0: [106 220 208 246 161 169 159 204 200 203 125 122 133 111  98 123  79  95 102  86 112  83  87  81  97  88 116  99 108 106 121  47]
1: [118 134 109 117 132 227 129 100 104 154 155 137 168 173 115 108  73 115  94  83  71 122 110 130 119 109  95 166 119 188 110 211]
2: [229 153 255 206 234  89 116 119 186 151 154 173 172 137 125 127  98  83 108 114  96  78  68  88  68  60  94  73  59  53 117  73]
3: [118 193 133 168 103 102 162 121 158 146 150 131 121 162 214 155 147 125 143 153 113 115  98 141 101  87  90  94  70  77  78 129]
4: [129 226 155 142 113 121 114 125 145 114 117 145 132 147 104 101 122  84  92 113 126 165 115 120 107 102 113 110 107 202 113 175]
5: [182 173  92 148 110 151  84 120 141 154 119 156 133 139 175 141 126 113 128 113 160 133 117 104  97 172  88 120  87  87  82 154]
6: [102 246 157 200 179  94 135 105 105 106  94  70  77 121 106  98 101 110  95 118  63  83 178 183 190 152 131 131 139 106 115 204]
7: [123 113 150 120 127 113 132  95 117  89 197 155 159 164 192 119 163 204 121 114 157 120 142 161 119  96 108  84 100  60 106  76]
8: [157 157 171 116 113 143 113 126 137 138 168 133 108  97 118  79 106 116 100 101  86  99 119 152 169 178 129 146 185 130 103 100]
9: [136 228 138 224 102 101  96 125 103 102 102  89 106 115 112 130 157 111 107 108 112 100  91  95  94 149 117 230 239 113 141 121]
10: [ 93  81 100 135 132  92 117 104 141 147 136 130 121 184 163 141 182 160 156 162 130 151 122 120 115 126 119 104 112  98 128  92]
11: [131  97 100  71  85 115 120 120 103  86  94  80  95  90 100  73 128  99 154 152 199 167 169 180 193 185 130 112 225 125 151 167]
12: [235 118 207 247 144 132 110 125 108  99  96  99 109  88 154 145 101 114 120  94 129 127 118 115 128 119 109 102 144 162 115  87]
13: [255 255 161 172 111  81 106  81  84 106  86  81  86 129 123 123 116 119  92  98 120 100  94 105 101  96 175 111 184 132 128  67]
14: [137 175 150 121 119 214 130 211 112 163  99 119 122 108 145 121 120 104  90 131  93 173 162 122 136 130 166 102  88 104  81  50]
15: [132  85 183 174 115 107 131 100 140 176 183 162 139 124 130 125  82 111 112 126 105  96  81  95  80  80 176 177 116 175 159 120]
16: [ 92 100  95  82  81  98 105  89 111 121 133 114 137 115 121 127 176 122 159 123 120 191 214 160 164 152 161 131 106 131 113 150]
17: [ 65  54  97  80 112  77 156 128 175 131 142 156 196 154 151 124 134 143 106  87 118 128 124  96 135 133 133 104 218 152 158 125]
18: [113 121 117  96  81 126 132 104 126 120 123  97  84 115 150 166 211 157 169 133 145 134 106 149  99 112 144  96 109 110 145 207]
19: [157 135 126 108 118 148 136 159 137 143 140 110 130  90 122 117 112 128 153 113 168 134 127  86 116 112 134 102 141 115 120 156]
20: [ 95  75  92  85 137 167 186 162 102  98 131 203 163 152 163 154 134  96 131 118 134 105 125 138 116  99 155 130  91 108 102 151]
21: [121 101 119 124 158  92 110 114 120 156  93 100 127 143 136 128 123 101 141 126 115 110 147 110  99 116 100 164 206 113 247 135]
22: [138 126  87 115 104  79 156 161 164 173 118 115 132 123 117 114 187 166 166 136 153 145 149 180 118 115  98  72 118  89 108  75]
23: [ 89 103 139 100 117 139  99 109 103 101  73  87 108 168 179 255 153 175 184 133 120 135 121 144 121 125 102  99 119 123 129 129]
24: [111  87 139 152 127 102  99  70  99  93 152  99 164  96 135 114 173 144 146 167 157 153 157 134 184 200 172 117 121  66  98  67]
25: [ 87  45  91  78 120 125 206 168 246 149 136 147 200 165 192 152 105 126  89  84  93  88 133 101 110 130 143 168 125 120 105  68]
26: [233 255 181 206 189 194 164 159 150 113 116 119  99 117  95  88  77  72  83  95  71  76  67 104  71  78  82 132 105  85  80 166]
27: [101 172 131  94 101 177 113 144 132 102 135 157 117 127  95 116 105 124  97 131  97 117 111 103  91  78  93 240 156 165 223 153]
28: [136  98 127 171 104 139 113  90  91 107  97 112 100 105  87 255 151 112 134 125 124 148 123 134 109 165 124 102  80 169 150 190]
29: [124 194 156 216 181 175 107 115 129 122 150 117 129  97  78  86  66  82  82 126  97 187 118 110 118 149 125 149 120 174 135  81]
30: [107 113  96  67 122 152 155 230 155 120 144 123 114 113 160 128 107 147 226 180 187 151 140 101 137  94 127  87  85  83  75  70]
31: [196 255 172 198 161 149 114 117  98 112 142  93 116 105 104 114 226 169 127 120 157 113  98 117  89  94  94  75  95  81  94  73]
32: [120 137  93 115  81  79  73  88  94 136 124 173 165 155 125  99 128 151 127 126 127 127 169 119 160 140 123 178 122 183 160  96]
33: [101  92 114  90 117 143 143 137 186 163 255 192 167 183 158 107 133  95 122 117 151  98 107 121 146 111 125 101  71 111  59  76]
34: [ 64  78  77  77  60  78 100 107  91 133 101 152  97 121 110 160 134 197 142 111 133 162 222 225 185 181 143 132 146 180 107  88]
35: [ 74  54  94  66  75  90  78  82  98  91 196 121 127 110 208 136 178 171 181 192 137  96 114 167 193 159 128 135 139 138 123 145]
36: [ 91  79 109  76  91 107 144 237 106 103 133 201 141 157 127 123 101 138 121  98 107 161 142 154 116 114 118 227 154  87 124 107]
37: [232 122 114 106 116 132 255 168 158 131 177 186 182 161 110  92 110  83  91  91  93  73  84  96  85  68 102  67  75  77 167 247]
38: [150  76 110  75 144 102 105  95 132 117 113 106 200 145 166 106 117 129 142 158 151 133 131 117 139 136 135 110 111 120 153 171]
39: [131  98 164 255 152 138 126 147 149 138 114 120 124 129 111 111 122 107 115 126 146 113  81 109 100  81 103  89 121 108  83 202]
40: [ 84  68  74  64  69  91  99 118 100 165 142 153 109 140 132 227 184 167 192 197 167 210 134 169 149 114 137 124  89  81  74  74]
41: [107  88  67  61  96 117 106 172 136 110 131  98  81  84  87  63  82 145 131 131 119 120 148 120 165 168 130 211 179 255 134 238]
42: [132 125 192 118 210 111 156 130 102  96 141 149 154 162 133 120 107  98 114 112 137 107 147 124 105 114 109  79 131 118 110 152]
43: [169 201 255 248 255 146 127 101 118  92 171  88  91  77  83  64  85  86  73  61 117  88  90  92 113  95 178 100 166 144 211  77]
44: [ 69  86  84  73  85 142 130 134 103 132  89  95  96 135  93 125 111 125 148 118 113 117 127 129 131 143 208 223 172 252 165 143]
45: [166 143 182 255 169 118 137 128 115 139 152 138 190 124 101 101  97  75  80  64  96  70  88  84 104 117 154 134 125 105 187 141]
46: [151  78 105 119 204 163 146 120 132 123 170 129 157 117 108 109 159 126 153 147 137 100  96  96 119 143 124 135 118 118 116  80]
47: [ 89 105  83  84 105 174 123 127 107 144 111 115 151 104 151 135 117 124 123 170 130 117 111 140 146 135 178 202 175 112  99 110]
48: [143 118 106 121 127 186 178 116 103 153 121 116 115 111  90 126 135 161 117 134 113 121 124 150 128 158 131 159 109  93 105 124]
49: [101 113 145 130 135 130 112 155 109 105 110 105 112 194 131 211 144 158  96 141 125 116 123 100 116  98  81 108 126 116 105 245]
50: [166 123 139  85 108  81 154 112  98 107 143 113 121 107  96  97 132 113 188 119 107 137 123  89 224 146 182 182 186 143 115  61]
51: [138 106 106 124 102 182 120 154  96 171 176 177 160 166 148 164 133 122 139 110  92 117  82 104  92 153  99  93 134  97 105 135]
52: [ 61  58 101 112  90  72  97  68  70  78 155 122 151 141 132 126 111 149 154 197 213 156 189 212 189 186 189 130 123 117  87  60]
53: [115 121 137 206 154 144 104 117 107 126 105 105 112 124 109 130 123 112 118 128 178 136 114 108 179  99 107 113 145 232 137  49]
54: [103 136 119  94 139  78 175 163 115 136 162 151 148 168 166 171 138 128 187 121  97  85 110  92  94  76 103  90 113  97 150 193]
55: [129 212 177 244 143 145 153 175 115  92 115 109  88 107  88 124 104 126 131 103 115  90 105  85 101 113  95 112 147 115 160 179]
56: [125 140 176 142 119 111 127 136 125 128 123 109 125  94 127 140 195 140 131 160 125 131 123 126 134 190 126 120  93  81  77  99]
57: [ 73  50 103  76 174 179 215 214 166 186 216 236 255 134 177 125 114 117 113  82 102 101 132 128  96 100  73  74  56  56  84  81]
58: [136  84 110  76  90  65  86  55  83 131 137 107 126  97 120 152 120 152 171 173 179 149 197 131 200 195 122 166 142 155  78 112]
59: [113  71  79  62  82  83 148 157 133 160 139 147 108 118 121 107 159 133 150 148 188 149 108 178 190 153 145 138 114 146  95  73]
60: [150 123 179 196 141 144 125 211 132 110 152 123  96 128  94  80  97 104  91  77 106 100  87  92 147 182 113 109 163 231 112 101]
61: [ 90 200 217 255 244 255 183 201 153 162 152 143 132  95  92 107  97 124  94  91  87 103  78  99  85  65  75  70  64  65  69  55]
62: [ 93 130 128 154 172 123 120 143 108 184 113 131 101 149 125 158 147 223 143 147 151 181 103  85 111 123  84 135  75  97  65  93]
63: [238 255 205 172 157 138 116 121 206 107 140 140 169 100 129  93 108  87 122  98  97  75 102  72  76  58  76  80 126  94 151 189]
64: [ 78  96 175 148 203 106 124 110 191 186 121 237 149  97  97 152  92 130 130 140 144 152 118 131 126  98  93  89  73  73  89 147]
65: [122 187 113 191 105 126 207 155 151 126 143 192 214 119 150 101  92 101  94  97 116  75 131 136  92  79 136 134  94 126 100  92]
66: [202 125 255 224 255 255 193 137 206 145 158 130 150 104 131  90  95  80  87  66  62  61  61  70 106  99  75  52  84  73 133  71]
67: [126 164  92 117  73 109 103  94  84  84  81  88 113 113 110  97 113 105 118 144 158 193 191 176 162 150 111 166  99 176 135 250]
68: [255 202 188 105 179 150 108 101 118  94 155 115 101  98  88  82 122 110  99  96 155 140 194 146 136 124 118 124 111  87  69 113]
69: [165 119 123  96  78  70 118 101  93  95 100 104  98 121 133 140 133 117 175 149 163 110 136 135 102 118 153 183 152 255 146  80]
70: [167 117 116 109 173  98 148 178 114 108  90  79 145 110  86  74 107  90  94  88 108  79 197 205 160 171 161 174 158 121 142 129]
71: [ 66  62  71  75  70 110 113 149  85 102 116 118 104 160 117 184 132 171 131 131  98 199 117 129  99 222 165 178 173 154 147 151]
72: [ 94  96  85  81  83 115 142 162 201 145 204 167 121 176 112 126 132 103  97 103 130 154 143 101 121 150 151 137 106 109  95 156]
73: [116 101 113 121  85 114  98  94 117 105  90 140 134 117 121 114 162 128 202 182 136 156 116 140 109 134 124  91  85 101 112 255]
74: [220 195  86 149  94 131 119 123 126 102 121 102 109 223 151 136 126 155 102 105  97  80  99 109  96  75  93 166 136 153 137 181]
75: [218 125 109  89 101  74  92  97 100  70 115 110 108 145 113  97 110 117 157 151 173 207 182 211 223 170 171 112  92  90 117  51]
76: [ 82 113 106 118 139 115  86  98  81  77  92  88  97  67 106 123 151 140 129 115 140 125 198 220 229 149 177 125 158 134 165 154]
77: [ 80 128 104  87 145  75  89 105  77  89  79  73  73  88  85 119 171 134 153 161 160 143 171 167 134 231 136 196 255 192 110  71]
78: [ 68  83  87 121 103 183 115 162 105  91  89  97  89 190 220 180 151 163 153 248 129 226 126 136  99 116  94 115 108  90  75  83]
79: [163 153 156  94 151 187 205 213 160 173 137 167 120 122 115  92  97 114 111  95 116 106 133 109 114  82 109  83 104  77 111 129]
80: [104  97  97  96  79 207 154 195 129 118 131 120 122 147  88 171 145 185 108 153 121 114  97 113  84 127 121 191 136 173  86  87]

[ 74 192 139 155 154 104 145 116 125 143 100 110 113 121  91  96 101  95 112  97  99 119 114 141 175 195 169 135 183 164 127  91] 8 29 6 60 50
[178 212 138 114 142  94 144 124 178 105 173 133 195 138 100 107 116 137 111  96 112  88  86  85 151 135 138 101 157 114 132  63] 8 19 46 65 42
[111 103  82  88 106  99 104 112  93 117 116 119 120  92  98 100  95 111 104 111 105 142 148 191 127 211 216 231 153 191 158 140] 44 71 47 70 32
[159 113 107 152 122 107 143 103 127 118 107  98 124  85  90  65  81  70  82  73  98  85  80  87 134 154 222 255 244 255 209 117] 44 69 15 50 41
[239 255 197 169 129 223 162 162 129 145 161 136 108 123 108  98  88  93  91  97  86  89  95  91  88  93  81  76  59  51  60 209] 26 63 79 55 68
[119  75 107 114 141  88 209 130 143 136 113  97 147 110 137 100  89  88 119 102 136 116 183 172 127 174 143 103  83  86 170 238] 38 70 19 42 48
[132 144 122 122 185  76  90  71  97  92 101 129 109 154  86 127 144 139  94 125 145 124 163 136 127  88 136 109 144 166 255  79] 21 32 53 69 42
[ 81  98 101  82 135  99 129 125 146 210 117 115 103 154  86 121 180 138 255 166 163 134 122 177 122  90 100 123 145  84 112  69] 22 10 59 40 30
[ 95  93 128 101 121 130 133 108 109 158 127 132 143 142 142 132 100 121 136 178 128 192 129 142 138 104  96 155 115 148 135  82] 10 47 32 38 48
[138 103 139  99  97  90 116  79  91  93  85 127 123  82 101  96 218 208 160 135 159 125 125 144 162 151 134  91 176 118 159 170] 18 11 76 73 16
[116  71 174  98 108 110 103 133 135 177 103 126  98  84 135 106 162 152 186 207 195 121 129 129 189 104 115 126 137  96 131  38] 59 22 10 56 24
[115 141  82  76 151 212 212 235 172 212 169 138 157 121  94  87 124 112 119  87 103  99 101  86 107  90 115 113 140  83 145 100] 79 19 51 46 48
[ 96 140 119 102 120 131 111 113 108 118  79 111 108 152 117 104 110 116 112 121 121 123 107 130 106 166 145 181 171 216 181 162] 44 27 21 69 32
[ 77  73 164 221 163 151 139  93  95 128 105  85 130 111 102 100 102 104 102 130 156 155 133 143 161 116 137 157 195 176 121  73] 53 29 12 47 48
[148  81 128 138 157 132 107 116 124 135 156 133 116  98 103  87  85 126 129 113  88 132 176 173 148 148 132 115 174 119 136 146] 8 48 19 70 42
[ 73 128  77  53  76  81  87 125  79  76  91 140 113 229 158 156 127 134 183 175 153 141 183 158 140 126 108 141 138 175 166 107] 32 69 23 16 10
[140  98 123 126 177 154 107 104 137 137  99 143 148 112 128 115  94  96  80 100 104  99  98 110 199 127 172 116 110 148 226 168] 38 21 19 45 15
[105 146 136 154 175 147 127 133 107 114 109 119 110 227 165 139 137 149 149 176  99 114  85  83  80  97  82  85  77  85  61 255] 49 54 3 39 73
[107 133 105 148 154 111 132 114 188 132 185 202 161 123 124  89 114 118  90  91 126 162 127 121  91  97  70  73 175 167 196  69] 17 42 4 19 65
[ 87  73  77  91 141 177 114  92 173 152 188 255 158 152 201 126 127 117 169 133 130 112 124 140 118 124  82  79  95  95 103  66] 33 51 10 20 7
[185 123 178 217 167 115  85 113 172 136 120 160 151 132 155 121 114 123 102  98 112 143 120 142 134  94  95  92 110 110 129  48] 12 2 53 42 39
[132  94 109 161 193 170 111 152 159 183 200 129  95 134 132 123 147 104  87 104 108  93 117 100 139 159 119 115 113  97 130  89] 46 51 48 8 19
[158  95 127 191 201 191 124 152 134 101 107 137 136 126 107 111 108 104 187 122 146 123 193 115 104 118  93 103 105  94 103  79] 46 42 19 48 39
[113 175 131 101 145 102 146 153 183 129 150  86 100  96 116 107  90  89 126  85 161 116 124  95 121 103 122  93 255 141 182 140] 19 21 8 17 42
[138 127 170 192 160 121 153 195 226 219 122 137 186 148 145 135 138 114 106 113  86  85  93  90  98  86  83 131  91  78  74  54] 0 79 65 3 2
[134 129  99 121  93  89  95 107  98  82 118  81 111 148 134 125 134 144 137 115 167 116 119 108 121 147 177 255 182 154 158  84] 69 32 47 44 50
[255 217 206 132 180 121 115 121 154 172 132 120 114 110 127 160 107 106 103 106  96  94 120  87  94 105  85  72  59  77 111  62] 2 63 68 31 26
[169 219 194 190  96  87 115  80 121 113 121 139 132 119 141 140 103 123  95 113 126 150 114 132 115 107 101 106 124  99 173 139] 4 55 13 12 3
[ 83 141 109 112 134 134 115 110 107 111 113 136 118 145 118 149 125 194 131 123 120 158 108  91  84 124 110 102 101 127  89 255] 49 73 18 19 54
[125  94  93 124 119 255 157 255 207 149 155 169 136 100  96 113 111  91  81  93  79 122 113  99 102  65  62 103  65  65  76 255] 79 37 39 72 19
[202 199 193 255 233 154 184 110  94 107 105  83  81 107 112  92  90 103  97 110  80 119  85 115  79 104  91 151 108 120  83 246] 26 55 39 6 45
[125 134  94 160  86 147 122 161 125 130 111 142 126 135 102  96 104 115 103 139  96 116 148 173 112 142 171  89  95 131 117 247] 73 19 4 48 67
[176 150 124 111 176 121 207 156 179 141 145 100 118 101  84  79 100  80  68  73  83  94 102 115 180 160 131  88 209 140 224  84] 8 70 60 21 79
[ 69  53 126 115 108  94 105  98 121  95 124 140 164 168 141 190 145 157 182 203 163 109 106 139  88 108 241 137 131  94  81 103] 10 47 40 52 24
[104 255 184 199 115 122 104 135 110 103 116 124  98 177 136 125 135 132  91 103  96 103 108 145 102 139 107  93  81 136  91 182] 4 55 3 6 5
[119  72 136 135 160 255 198 123 134 145 136 146 164  99 116 128 178 139 131 113 148  99  91  79 112  96  74  79 158  84 159  87] 46 51 48 19 79
[156 113 109  87 113  68 109 122 120 115 135 100 107 215 134 157 111 143 136 192 143 144 131 170 106 115 133 135 115 113 114 135] 10 38 18 23 22
[ 93  98  61  64  75  67  73 101 111 119 124 137  99 197 140 239 147 229 137 245 232 136 114 134 137 122 132 155 131 131  74  43] 40 10 58 52 59
[118 122 127 113 108 120 111  98  85 105  97  95  86 181 122 137 129 144 141 153 160 141 141 130  99 139 111 171 160 161 136 157] 69 32 18 21 10
[112  92 110 105 102 227 156 145 121 134 164 137 100 127 139 135 152 103 108 108 126 100  90 141 114 188 131 142  96 160 134  95] 48 80 51 46 20
[153 151  99 156 104 152  90 124  94 115  88 117 132 134 121 137  86 122  96 120  94 115 155 187 190 122 145 147 127 157 160 107] 32 8 48 76 70
[117 126 148 132 170 191 167 198 203 255 184 197 169 100 106 107 102  95  96 121  82  75 109 138  94 100 111  83 101  88  59  53] 79 57 33 0 65
[ 87 105 111 117 110 149  94  98 117 163 110 117  94 194 208 140 167 124 163 151 112 122 128 142 147 126  86 117 111 102 118 167] 10 23 18 3 49
[129 166 168 151 178 105 118 113 149 139 131 129 141 148 128 100 147 103 122 123 141 117 123 119 127  94 117 114 111 144 101  97] 42 4 19 46 56
[185 243 122 141 214 136 133 200 148 144 158 179 181 138 119  81  93  85  90  90 107 125  96 107 122  93 105  81  97  97  89  98] 79 65 26 42 4
[ 50  75  63  92  88  81  85 146 132 140 123 157 182 231 181 134 132 163 139 152 173 140 175 156 133 110 151 139 129 113  95  37] 10 32 59 52 40
[165 125 182 161 133 130 118 100 118  93 100  73 113  80  86  79 117  87  97 119 120  80 118 125  97  82 209  94 224 201 255 194] 21 45 55 43 19
[ 97 167  78 124  86 102 117 105 103  85  80 109 105 137 120 184 168 192 160 187 133 184 139 149 152 218 114 133 105  96  75  91] 56 24 10 16 23
[123 254 127 122 128 105 102  92  89 100  74 114 114 118 121 118 101 151 117 154  96 255 155 151 146 145 134  93  87 182 121 107] 4 67 29 16 32
[255 144 152 143 159 110 111 112 146 161 116 116  92  85  83  69  91  77 102 128 161 121 151 149 163 112 149  86 147 122 156 102] 68 19 8 12 70
[103  52  99  76  92  84  69  86  92  71 113  95 115  71 122 125 132 130 109 116 161 120 226 255 214 223 138 134 132 176 165 194] 76 34 11 16 67
[129 121  89  84 108 170 197 242 173 187 181 174 163 130  84 120 129  95 110 115 115 116 129 107 124  91 135 127  73 127 104  49] 79 33 72 14 65
[255  74  36 103  58  70  51  61  55  48  45  69  53 103  61  60  57  58 103 255  48  56  95  72  98 255 255  42 108  76 188 255] 73 38 11 67 28
[139 139 192 130 134 116 124 108 115 115 144 126 117 100 105 105 139 124 133 100 163 116 112 119 108 104 139 142 149 134 245  61] 21 19 15 53 27
[145 141  68 117 102 138 167 132 122 134 112 113 123 128 115 121 162 131 163 154 159 105 128 107 127 125 117 105 129 105 186 114] 19 48 22 10 18
[ 68 105 107  90  81 206 148 255 139 209  98 162 141  93 114 105  96 120  95 164 121 179 121 122 103 146 119 104 105 143  90  88] 14 80 79 19 48
[111 110 255 144 255 146 159 136 130 146 152 159 122 146 121 103 107 100  83 100  85  97  77  76 106  76 110  95 135 136 142 130] 42 45 15 79 2
[123  57 120 128 136 153 175 165 126 100 107 132 123 126 108 130 147  92 171 139 170 123 108 141 125 129 131 136 145 129 122  79] 46 19 48 20 59
[ 57 116  86 106  83 176 130 136 105 115  96 100  91 129 103 140 165 142 128 172 135 255 153 169 177 149 109 125 142 107  95 105] 16 78 48 40 47
[100  98 132 123 138 126 115 129 146 122 160 124 133 174 134 161 153 112 116  97  99 151 185 144 180 126 116 113 130 121 101  36] 10 16 7 56 22
[110 125 133 168 182 255 179 203 136 189 154 224 146 125 102 116  79  95  89  81  91 123 100 102  89  87  74  85  82  95 121 146] 79 51 61 1 57
[200 200 153 111  94 109 121 118  97 140 149 145 113 111 105 126 111 120  99 142 129 168 161 158 114 142  89 106  65 150 117 133] 4 68 5 19 56
[178 138 167 143 255 151 143 182 176 150 153 134 128 107 113  68  89  85  94  90  97  92  86  78 104 105 129 101  67  72 143 197] 79 42 45 26 39
[123 237 106 113 110  98 117 116 224 183 205 162 160 116 175 101 188 123 121 113 133 107 101  98  96  86 113 118 102  91 102  59] 3 33 65 22 5
[143 238 140 161 113 166  97 116 123 124 139 121  93 138 100 131 108 121 116 133 105 138 121 110 114 118 152 145 115 137  79 140] 4 29 5 19 8
[114  74 111  90 138 130 117 100 113  84 118 105 100 131 142 117 149 154 196 136 126 105 134 105 171 130 139 156 125 216 187  83] 69 32 44 50 46
[101  89 103  92 119  81 178 140 119 109 137 103 111  99 100  91 126 106 108 105 202 154 173 173 182 162 140 163 102 177 128 124] 59 16 11 70 76
[101 155 111 149 132 151 141 100 115 107 112 126 142  89 106 121 102 101  92  89 101 124 141 143 221 173 123 217 197 125 116  74] 8 47 50 48 70
[215 162 155 148 119 154 105 117 128 105  92 115 107 100 102  85  98 120 102  87  96 148 134 194 164 226 154 157 113  94 111  90] 8 48 68 70 56
[138  75 136 159 251 158 161 166 132 139 130 135 139  93 125 106 138 125 123 101 121  98 142 103 125 135 164 122 120  88  91  58] 46 42 48 19 79
[ 80  50 103 133  80  68 211 145 137 118 134 152 151 213 168 177 161 167 189 130 137 100 115 108  82 114 160  99 125  85 125  77] 10 54 20 7 17
[148  85 119 151 124 107  92  87  95  95  95  90 108 107 101  94  89 116 106 139 130 137 179 185 163 145 132 126 170 204 212 166] 76 11 67 21 32
[ 92 108 141 167 191 255 146 185 166 179 156 158 112  92 133  96 103 117  86  99  89  87 103 104 104  85 119 179 134  89  98  96] 79 48 46 0 61
[161 108  89  92 178 109 246 187 183 144 166 166 113 122 129 105  87  99 120 105 105 105 141 121  85  98 111 108 132 151 130 100] 79 19 46 42 65
[136  67 125 129 126  97  93 141 180 131 147 135 131 155 130 158 121 107 129 123  98  96 139 106  96 118 130  96 185 236 151  82] 17 69 15 53 21
[130  84 135  80 138 131 118 131 149 107 113 136 120 160 137 145 128 150 181 107 104 114 105 115 108  87  88 128 126 177 238 126] 21 38 54 27 10
[113 255 175 144  86 113 122 131 129 140 129 107 123  97 100 106  82 109  91 115  91 144 113 121 116 126 106 123 123 204 119 154] 4 29 8 55 19
[ 78 101  83 157 149 147 144 107 102 113 126 129 128 152 121 159 159 135 157 144 201 190 183 137 119  89 111  89  98 130 106  51] 10 22 62 53 7
[110 170 109 135 105  75  69 110 101  77 109 100 132 122 102 113 105 133 143 142 123 139 182 159 218 156 124 196 132 191 147  66] 32 58 76 50 69
[144  84 110  89 113 135 110 163 114  97 128 135 144 166 169 167 205 164 196 153 138 134 106 160 127 139 112  92  80  95  74  52] 10 22 56 7 40
[168 143 115 118  90 134 142 171 146 132 159 140 120 100 130 134 102 114 117 112 111 132 165 121 114 106 104 138 109 158 136 114] 19 48 8 4 79
[144 107 113 102 144 177 154 255 185 192 161 116 119  92 135 108  93  95  86  80  68  79 131 145 136 129 155  72 104 115 149 145] 79 19 14 8 72
[103 114 133 134 107 136 111 134 168 142 166 175 208 115 138 158 137 136 105 111 106  94  81  84  99 129 102  93 133 145 135 164] 51 19 17 54 15
[250 255 253 255 174 134 151 111 104 143  89  87  95  86  93 101  80  80  82  78  74  80  77  91  75  93  89 100  73  65  61 196] 26 63 55 2 45
[219 139 192 136 164 107 112  92 115 103 119 173 137  83 111  79 109 110 101  86 141 100 157  86 174 164 150  99 203 154 116  66] 8 12 68 50 42
[115 149 142 138 128 172 124 137 136  95 135  82 103 100  91 126 132  99  98 133 103 106 101 183 128 138 124  88 116 255 164 148] 4 60 53 28 8
[104 149 125 132 145  98  88  78  86  83  99  66  73 170 113 192 176 159 142 119 111 142 111 198 126 160 135 160 136 173 126 123] 23 28 18 69 10
[ 93  89 156 114  97 106  93 107 120 165 116 116 168 155 131 108 160 155 132 156 183 152 114  98 117 148 148 145 138 129 116  70] 10 56 32 24 38
[108 112  96  66  82 101 112  75 101 129  91  83  74 105  79 114 113 139 113 142 127 148 192 172 163 156 206 234 170 205 206  82] 44 69 77 32 76
[ 77 132  67  98  80  87  95 145 101 146 111 152 117 238 151 163 155 181 156 165 130 195  94 166  96 123  96  89 108 136 125 121] 10 23 40 78 22
[100  85 107  85 135  85 158 255 154 116 126 110 124 181 160 177 114 145 148 204 123 124 113 109  96 113 116 110  98 101 109  98] 30 10 54 20 22
[ 71  65  82  94  97  88  80  95 105 107 103 154 129 175 138 209 164 185 185 170 212 169 126 122 111 149 179 148 113 124  74  77] 40 10 52 23 59
[ 99  63 180 154  95 103 113  86 127 138 170 192 255 225 229 153 183 177 136 131 123 116  95 119  95  86 105  57  75  59  91  45] 7 10 33 3 51
[192  98 122 109 107 180 147 126 178 168 150 187 238 148 205 133 122 110 107 129 109  87 100  75  84  70  83  72 132 126  81 123] 51 33 65 5 79
[ 78  53 158 121  91  77  83  80  95  96  99  96 112 109  95 173 161 153 197 210 204 152 161 142 142 137 114 229 183 107 104  85] 58 52 77 24 47
[ 71  64  80  89  94  98  87 116 110 123 174 157 173 192 173 121 125 111 125 114 131 120  91 115 170 131 180 207 127 174 201  52] 32 17 47 10 44
[ 87  81  85 125 156 161 123 111 107 102 213 166 128 159 156 122 109 137 174 134 119 119 122  94 115 168 129 119 113 141 148  72] 46 10 51 20 33
[255 115 124 108 114  96 101 111 120  86 180 152 171  98 123  90 156 167 178 195 140  93 113 126 154 118  85 113 149  88 119  57] 46 7 22 19 38
[125 243 155 138 117 129 149 138 147 131 133 195 126 139 104 159 110 100 101 119  95 117  76  96 122 146 111 151  99 115 117  91] 4 65 5 8 3
[ 97 107 149 255 255 232 167 158 148 157 145 157 151 125 144 125  99 151 113  88 112  91 103  98  92  88  90  71  69  67  55 111] 61 39 66 0 79
[108  95 139  91 107  94 111 109 116 136 183 155 192  89 175 193 161 182 139 107 144 157 165 155 119 102 103  95  90  64  69 152] 7 10 16 56 18
[221 187 245 133 139 204 170 216 128 144 117 124 113  97  96  84  79 102 148 124 141 119  88 103 100 103 128  84 117  87  78  74] 79 14 19 26 0
[161 189 182 129 174  77 115  78  92 131 174 201 166 125 137 145 105  95 103 105 146 167 122 111 134 124 112  92  69  70 128 139] 42 5 64 4 7
[187 179 155 163 126 122 168 124 145 193 131 185 167 110  73  86 106  91 109 111 119 100  93 151 166 108  92 113  82  74  94 173] 79 65 48 19 39
[157 110 143 111 200 182 111 117 142 139 172 128 122  92 102  96 100  93 106 105 174 171 153 106 134 121 165 153  72  73 193  54] 46 19 48 29 68
[ 70  61 168 116 126 122 141 136 119 112 165 136 125 111 135 104  85  79 169 105 121 104 133 179 173 152 159 120 202 177 136  55] 8 50 17 47 59
[154 162 165 134 121  78  98  80 108  80 114 128 115 122  92 118  91 114 173 116 178 133 138 123 163 134 162 123 195 153 123 109] 50 19 69 8 32
[105 149  93  76 142 120 100  79 100 123 131 145 131 199 225 133 175 158 132 151 128 143 138  91 113 144  93 129 117 155 137  41] 10 32 7 23 38
[152  97  76  90 128 144 113 111 100 118 249 168 181 129 127 100 104 135 138 136 140 103  77 113 107 148 157 149 155 100 193  58] 46 51 47 19 38
[167 255 137 150 141 108 107 140 111 116  90  93  89 122 118 119  92  88  82 119 110 151 146 129 132 175 120 148 108  86  74 255] 6 4 67 5 55
[ 61  86 102 106 137 161 129  89 124 179 102 125 125 122 155 131 123 133 154 118 127 140 128 123 118 175 170 135 175 127  89 128] 47 48 10 19 16
[116  83 145 174 172 148 130 123 140 112 149 103 118 102 130  97 134 100 166 181 108 111 103  96 106  78 131  87 137 176 117 222] 39 19 73 42 46
[119  95 120  80 125  86 116  66 112  90 222 147 160 104 123 105 162 141 127 109 144 146 146 127 111  94 115 101 255 194 156  70] 17 32 69 46 50
[ 77 119 173 109  97 139 201 188 122 181 111 128 104 103  90  97  82  87  82 103  98  98 100 131 103  99 127 179 109 201 225 234] 27 15 1 44 4
[131  84 137 131 193 103 112 101  92 116 140 116 184 111 127  86  94  77 147 115 156 189 177 140 217 131 165 127  99  71 141  86] 24 38 75 16 46
[109  79 110 136 153 110 155 109 157 140 160 175 191 126 148 123 167 122 115 114  93  98 126 104 145 122 161 125 117 102 111  95] 46 10 20 17 33
[ 97 138 170  95  88 131 123 157 105 123 103 109  88 111 137 137 157 172 155 196 140 181 116 107  96 174 121 160  93 125 106  84] 56 62 10 48 80
